The rows of X fall into 4 groups, and each row is roughly a mix of its group's hidden directions.
X, 96 rows:
[[ -4 -25 -56 -16 -25   9   7   3 -20   1]
 [-28  28  50   3  -1   8  14  31  -2   0]
 [-40  15  30  23 -27   4  18  17   9  24]
 [-30   7  36  17  21  11 -42  -1  16  -9]
 [-24  25  51  14  -8   1  -1  18  29  -3]
 [-33  15  25  32 -30  -5   3  14  32  -4]
 [-22 -41 -42 -13 -19   2  11  -4  -4 -24]
 [ 12  34  53  -4  20  11  -6  18  14   5]
 [-24  11  31  15 -17  -4  -7  15  42 -31]
 [-37   7  -4  -3   9 -28 -26 -16   5 -44]
 [-15  10  37  10  29   3   2  19  44 -16]
 [-35  30  31  32  15  -2 -21  11 -13  12]
 [-25  33  46  16   6   7   6  27  -7  13]
 [  3  27  56 -13   5  -7 -11   4  27 -15]
 [-11  33  26  38 -18   0   7  11   9  35]
 [-13 -10  27 -46  13  21 -13  12  33  -8]
 [ -4   6  41   5  26  35   5  15  36   4]
 [-38   9  10  30 -35  -2  20   9   0  31]
 [-31  29  25 -23  21   6  -8  27  -4  31]
 [ -5 -25 -47 -20  14  33  10   7 -18  15]
 [  2 -28 -56  14   0   6  11  -1 -26  14]
 [ 35   8  38 -13  -7  11 -26  11   8 -36]
 [-16 -11 -44 -27 -31   4  -2  -7 -29  16]
 [ 23 -19 -35  22  41 -11  12  -5 -20 -15]
 [  0  -9 -49  15 -12   5  21  -9 -23  35]
 [ -1 -12 -57  21 -11  -5   8 -19 -28  -3]
 [  2 -27 -57  -5 -21  10   7   8 -20  11]
 [ 29 -32 -27  23  -4   3  23 -13 -33 -18]
 [  8   9  60 -20   9   5  -8  18  24  -8]
 [-22   0   5  49 -24 -22  11 -30   2 -12]
 [-39  12  16  32 -31   2  18  13   9  27]
 [ -8   7  36  18  28  10  12  24  43  -9]
 [ 36   3  38 -22  -2   7 -30   6   6 -31]
 [  7 -30 -58  15 -12  -2  12   0 -19  -5]
 [ -7  28  59   9  11  -8  -7  -8  21  -5]
 [  3  14  36 -20  43  28  -5  13  16  15]
 [ 36   4  25 -16   0   7 -36   2   8 -41]
 [ 11 -23 -54  28   7   2  17 -16 -17   0]
 [ 14  30  26  23   0   8  31  22 -11  36]
 [-15  -8 -54  18  -7  -4  18 -14 -20  26]
 [ 12   7  48 -17  11  -1 -24   8  21 -36]
 [ 35 -18 -31 -33  21   5   0 -11 -32  -4]
 [-33   0  19  17 -21  -9  -8   8  41 -34]
 [ 11 -36  -6 -30   4  14 -19 -17  35 -28]
 [-10  12 -19  40  18 -12 -36 -17 -20  23]
 [ -2  -7  49   4  18  -7   6   9  15 -45]
 [ -6  29  42  40  12  11  -2  13  -2  23]
 [ -7  27  44 -35 -18   5 -19  10  17  11]
 [ 12  42  36  22  -2  -2   2   9  -6  38]
 [ 22   1  58 -22   9  10  -3  17  18  -1]
 [ 19  44  38  22   4  -6  -5   5  -1  30]
 [ 20 -29 -46 -22 -19 -14  12 -18  -3 -21]
 [-24  -2  -6  42 -36 -23   8 -29  -7  -3]
 [ 37 -16 -31 -28  19  -6  -7 -18 -31  -8]
 [-31  13  40  13  -9   2  -4  17  40 -19]
 [ 43 -26 -24  -1  -8  13  17  -9 -30  24]
 [  3 -29 -59   8 -17   3  11   2 -20   2]
 [ 37  -4   0 -31  19  -4 -17  -2   4 -47]
 [ 18 -14 -36  27  15  -5 -34 -34  -1  13]
 [ 21  43  37  23   2 -11  -7   1  -3  29]
 [ 16  -7 -32   5 -27 -43  -3  -8 -20 -28]
 [ 14  41  33  23 -12  -7   5   7 -11  36]
 [ 19 -10 -42  32   6 -13 -22 -31 -12  12]
 [  6 -14  13 -54  -9  15  23  16  24 -16]
 [ 16 -25 -40 -30 -23 -13  23  -9  -5 -22]
 [ 24   2 -30   4   7   8  12  -9 -37  45]
 [ -3 -17  32  10  25 -13   5  -2  10 -54]
 [ 25  37  36   5  25   2  -7   2  -9  33]
 [  1  28  58  -4   7 -10 -10  -1  25 -13]
 [-42  10   1 -22 -29  14  -5 -21 -16  33]
 [ -3  37  29  34 -19   0   9  14   5  33]
 [-27  -1 -53  23  -6  -6  18 -10 -14  22]
 [-32 -27 -23   1 -28 -28   6 -24 -26   7]
 [ 19  13  19  48  20  15 -16  -8   7  33]
 [-10  23   9 -11  -1  15   3  19  24  57]
 [ -6  20  53 -16  22  19  -5   7  28  -2]
 [ 37   7  26 -11  -2  12 -34   7  12 -39]
 [ 21  22  31 -45  13  -1 -21  24  10   3]
 [ -4 -28 -57   3  -9  15  11   1 -23  15]
 [ 19 -35 -41 -30  -6  -5  -6 -22  12 -19]
 [ 22 -30 -46 -26 -15 -11   9 -18   0 -17]
 [-17  -9  24 -50  12  18 -12  13  29 -12]
 [-29 -17 -26  14 -42 -12  22  -6 -22  18]
 [-13  15  48 -11   9  -7 -18  11  26 -34]
 [-11  28  47  14 -29 -12   2  18  18 -15]
 [ 11 -24 -48  32   5   4  26 -12 -19   3]
 [-20  15  20 -44 -32  21 -14   9  10  20]
 [-10  32  30  46  -4  -3  14  16 -20  13]
 [ -9  19  25  17 -31 -42  -6 -24   1 -22]
 [-38  36  23  -2  -2  -5 -22  15  32 -13]
 [ 41  10  -6 -10  16 -18 -10 -22 -40  22]
 [ -6 -20 -48   9 -39 -15   7 -10 -19  -9]
 [ 20 -22 -30   5 -24  -3  15 -17 -48  -1]
 [  1  -8   3   4   9  14  37  12   6  57]
 [ 23  -1 -31  48  -9 -16   4 -22 -22   8]
 [  2 -29 -59   4 -10   6  10   2 -24   7]]
Each list below has one row that fits no group; the rest each fit one group, if only roughly. Name that row.
  Z_286: [  0  -1  49   7  27   5  10  18  34 -19]
  Z_701: [-20  14 -28  30 -13 -33  -1  -7 -40   2]
  Z_413: [ 18  22  45   8  33 -21  -6  -2  15 -22]
  Z_681: [ 31  -8   0 -41  29  12 -31   8  17 -17]
  Z_508: [ -4 -32 -35 -20 -14  -2   0  -2   6 -47]
  Z_325: [ 12 -13 -42 -36 -21 -16  28  -1 -13 -10]
  Z_623: [-10  21  48  34 -17 -21  -3 -11  20  -5]
  Z_17: [ 14  15  32 -25 -15  -6 -39   0   1 -37]
  Z_15: [-13 -11   2  65 -10  -5  17  -8  15  -1]
  Z_145: [ 11 -23 -49  12  -9  -5  10 -21 -36  -9]
  Z_329: [-19  32  33   4  22  14 -14  22  -1  38]
 | Z_681
  Z_549: [-30 -23 -19  -4   7  -5 -45 -24   6 -26]
  Z_342: [ 23   2  34  36  11  -6 -21   6  -3 -40]
  Z_965: [ -3 -17 -54 -12 -30  -4  -2   0 -27  10]
  Z_121: [ -2   0  51   9  27   3  13  19  27 -22]
  Z_929: [ -3 -24 -39 -24  16  -5 -40 -25   8  -3]
  Z_39: [ -9  21  39 -18   1 -12 -37  -1  15 -33]
  Z_872: [-14  28  40 -23  -9   4  -4  17  18  37]
  Z_415: [ 16 -22 -50  12  -6  -1   9 -22 -35   1]
  Z_778: [ -5 -15 -25  52 -10 -19  19 -20 -14 -15]
  Z_616: [ 39  -1 -13 -10  33  10 -24  -3  24 -34]
  Z_47: [ 21 -14 -47 -37  12   1  -5  10 -27  -2]
 | Z_342
  Z_495: [-22  23  47  -9  13  -2  -9  19  36   3]
  Z_435: [ -7  20  47 -19   0 -10 -29   4  13 -32]
  Z_596: [ -8 -28 -49  32  -1   4  14 -11 -21  10]
  Z_777: [  8   1 -36   3 -18  12  16   0 -17  54]
  Z_566: [  5  14  39  -2 -13 -13 -13  12  29 -44]
  Z_556: [ -7 -26  -6  -5 -19 -12 -11 -16  11 -58]
  Z_641: [  0  33  57   1   2 -23 -17  -1   9  -5]
  Z_71: [ 24   5 -31  44   0  -9  -4 -20 -20  28]
  Z_317: [  2  -3  46 -19  14   9  20  20  21  34]
  Z_37: [-26  17  21  42  -8 -27 -17 -13   4 -29]
  Z_912: [ 0 15 50 19 31 13  1  5 31 -6]
 | Z_37
  Z_682: [ 16  39  45   9  24   5 -14   7  17  12]
  Z_597: [-29  17  37  -2  11 -12 -17   9  28 -36]
  Z_171: [-15  14  45  25  20  28   6   0  28  14]
  Z_223: [ -7  16  28 -51  20  29 -12   8  10   8]
  Z_847: [ 21  14  35 -34  33  12  -9  16  10 -24]
  Z_316: [  6  15  49  15  34   9   1   5  31 -10]
  Z_603: [ -2  25  36  23  25  19 -14  11   8  37]
  Z_920: [-34   8   5  31 -41 -19  14  -1  -2  27]
  Z_272: [  3 -35 -50 -11 -11  13  -5  18 -17 -18]
  Z_139: [-22  29  31  32  -7  -4   2   3   3  43]
  Z_511: [  2  19  45 -28  -8  -4 -33   8  10 -26]
  Z_517: [-31  18  22  35 -24  -9  10   1   6  37]
  Z_61: [-10  20  44 -19  23  29 -10  10  24  16]
 | Z_272
  Z_436: [ 26 -24 -27 -30  18  12  -5   2   2 -42]
  Z_862: [ 22 -26  12 -41   5  19   6  -2  38 -18]
  Z_399: [ -9 -19 -40  24   8   3  38  -3  -4  33]
  Z_598: [-21  23 -22  34   0 -26  -7  -2 -41  16]
  Z_383: [-15 -27 -44   8 -40  -3  17   1  -5 -17]
  Z_743: [  2 -14 -53   6 -25  -7  -8 -32 -13  17]
  Z_20: [ -2 -16 -33  26  12   9  39   0  -6  38]
  Z_371: [ -1  -8 -25   7  20  20  15  -8 -29  51]
  Z_364: [-12  31  49  19  -6   7  23  26  -2   6]
  Z_319: [  8 -10 -36 -47 -14 -18  28   3 -11 -10]
  Z_697: [-11  19 -29  35   3 -30 -16 -14 -33  15]
  Z_247: [-2 34 42 24 -3  8 24 25 -7 20]
 | Z_743
  Z_711: [-15   8 -18  41 -33 -12  12  -8 -12  37]
  Z_966: [-30  16  38 -25 -27   3 -26   2  25   1]
  Z_904: [-13  12 -49 -11 -23  -1 -18 -12 -23  29]
  Z_350: [ -4  18  37 -22  -4 -12 -36  -1  12 -38]
  Z_290: [-13  -2  32  -1  16 -17 -13  -3  12 -56]
  Z_98: [ 15  -5 -44   4 -20   7   4 -14 -30  38]
  Z_974: [ 28 -22 -43  25  -4 -12 -10 -34  -6  -5]
  Z_450: [ 11 -20  30 -36   2  26   8   9  36 -18]
  Z_909: [-16 -28 -48   1   8  31  17  -6 -18  14]
  Z_94: [  6  15  36 -30  -9  -6 -35   5   5 -36]
  Z_60: [  4  22  34 -48  -2  11 -21  21  11  12]
  Z_631: [  6 -16 -34  19   5  11  35  -1  -4  45]
  Z_499: [-23  17  39 -15  -7   5  14  20  15  42]
  Z_889: [  1 -16 -38  25   4   6  36  -2 -12  38]
  Z_663: [-15 -15 -42  -4 -49   4   2  -1 -16  16]
 | Z_966
  Z_355: [ 16   4  26 -32  33  18 -10  14  19 -35]
  Z_669: [ 6 15 50 25 32  7  4  3 27 -5]
  Z_643: [ 17 -16 -40   0 -22  -2   9 -19 -43  15]
  Z_659: [-14   3  29  30 -47 -11  10  20  15 -12]
  Z_922: [ -2 -12 -44  14 -30 -27   1 -15 -32   2]
  Z_498: [ 22 -21  14 -42  10  25   1   2  40  -6]
  Z_288: [-27 -24 -34  29 -17  27  18  -8  -6  23]
  Z_967: [-16  20  41 -23   6 -12 -31   5  24 -26]
  Z_112: [ 0 24 60  0 10  1 -9  5 29 -5]
  Z_54: [18  0  4  1 -7 21 26 14  1 59]
  Z_797: [-12  24  16  43  21   3 -26   0 -12  33]
  Z_259: [  9 -26 -45 -14  13  -6 -33 -29   6   1]
 | Z_659
  Z_439: [ -5  16  40 -15   3 -11 -31   1  15 -43]
  Z_411: [ 10 -19 -39  24   0  10  34  -4 -17  33]
  Z_968: [-29  18  17 -30   0 -16 -21  14  37 -25]
  Z_757: [-30  13  51   3  -9 -13  -8   9  26 -22]
  Z_557: [  3   5  41  -5   7  -6 -20   5  13 -53]
  Z_581: [  3 -15 -33  26   2  11  39   1 -11  39]
  Z_433: [-16  21  45 -21   4  -6 -27  13  27 -19]
  Z_23: [ 42  24  27 -12  33  -2 -24   0  11 -17]
  Z_876: [ 18 -20 -48 -36  13   7   0  10 -24  -1]
  Z_963: [ 25 -25 -34   4  44  17  12  17  -5  -4]
  Z_841: [-12 -28 -51  23  -5  16  15  -5 -19  17]
  Z_396: [ -5  -3 -13   4  12 -19 -24 -18  -5 -60]
  Z_981: [  1 -31 -26 -17 -11  -8  -6  -6  13 -54]
 | Z_968
